Questions about the row below.
1) The 2nd entry from the right?
2) The third entry from the left?
3) The third entry from the right?
4) The last entry?
5) The entry just left of 128?
[117, 125, 110, 129, 107, 128, 126, 106, 112, 124, 115, 130]
1) 115
2) 110
3) 124
4) 130
5) 107

[[133 133 157 127 152 132 129 133 128 153 128 152]
 [127 127 127 128 128 126 128 129 128 126 127 127]
 [128 129 128 128 128 130 129 129 129 129 127 127]
 [127 128 129 127 128 129 129 128 128 127 128 129]
 [114 114 128 147 126 140 138 152 154 131 126 129]
 [127 128 127 129 127 129 127 128 126 127 127 128]
 [129 128 128 129 126 128 128 129 129 129 128 127]]
The third entry on the main diagonal -> 128
The first entry on the diagonal from the top-right corner -> 152
The largest entry in the first row is 157
Which number is the top-left entry?
A: 133
The bottom-right entry: 127
Which number is the entry directly below the largest entry?
A: 127
Which number is the bottom entry of the column that holds the largest entry?
A: 128
Which number is the second largest entry?
A: 154
The entry in the bottom-left corner is 129
Which number is the second entry in reading order?
A: 133
The third entry on the diagonal from the top-right corner: 129
Which number is the entry just right of the largest entry?
A: 127
The smallest entry in the last row: 126
The entry directly below 131 -> 127

Read these off the array that follows. Rows and columns are numbered from 1.
1) Read off the entry just left of the smallest entry.
2) Read off the entry at row 1, column 3.
3) Read off the bottom-left entry.
4) Read off the entry at row 1, column 1.
5) Read off the bottom-right entry.
6) Read off the entry at row 1, column 2.
7) Read off the top entry of the column that holds the smallest entry.
8) Read off the top-right entry.
[[138 127 119 130 126 125 111 125 142 124 133]
 [131 119 121 107 131 127 118 126 133 144 128]
 [120 126 119 122 125 131 129 122 134 127 133]
 [121 130 122 127 115 128 123 124 137 126 132]
 [137 122 129 137 124 133 122 128 139 127 126]
 [131 130 110 119 132 126 119 122 124 132 131]
 [129 128 125 123 144 129 118 132 129 126 128]
 [133 127 117 133 128 128 140 132 124 124 129]
 [128 134 127 113 110 130 123 126 127 126 134]
 [137 126 140 120 130 127 125 114 121 132 133]
 [123 138 137 122 136 120 126 121 126 116 140]
 [135 137 116 121 141 123 116 120 124 126 131]]
1) 121
2) 119
3) 135
4) 138
5) 131
6) 127
7) 130
8) 133

Questions about the grid below.
1) Read off the smallest entry in the last row.
2) Read off the largest entry in the last column.
3) Read off the first entry, reading row by row.
4) Read off the minimum.
5) Read off the bottom entry of the column that holds the smallest entry.
6) Read off the entry in the bottom-left corner.
[[120 143 127 136 108 135 113 109 132 119 146 109 148 119 121 141]
 [123 137 128 134 115 129 116 113 129 122 143 112 145 121 121 136]
 [134 118 128 122 140 126 139 142 127 134 113 143 111 134 133 119]
 [137 111 128 119 147 124 143 148 125 136 106 150 103 136 134 113]
 [135 116 128 120 142 125 140 143 126 135 111 145 109 135 134 117]
 [135 114 128 120 144 125 141 145 125 135 110 147 107 135 134 116]
 [121 140 128 135 116 130 118 115 130 122 144 112 146 122 124 139]
 [132 120 128 122 139 125 137 139 126 133 117 140 115 134 134 121]
 [120 141 129 136 113 129 115 111 129 122 148 108 150 120 121 140]]
1) 108
2) 141
3) 120
4) 103
5) 150
6) 120
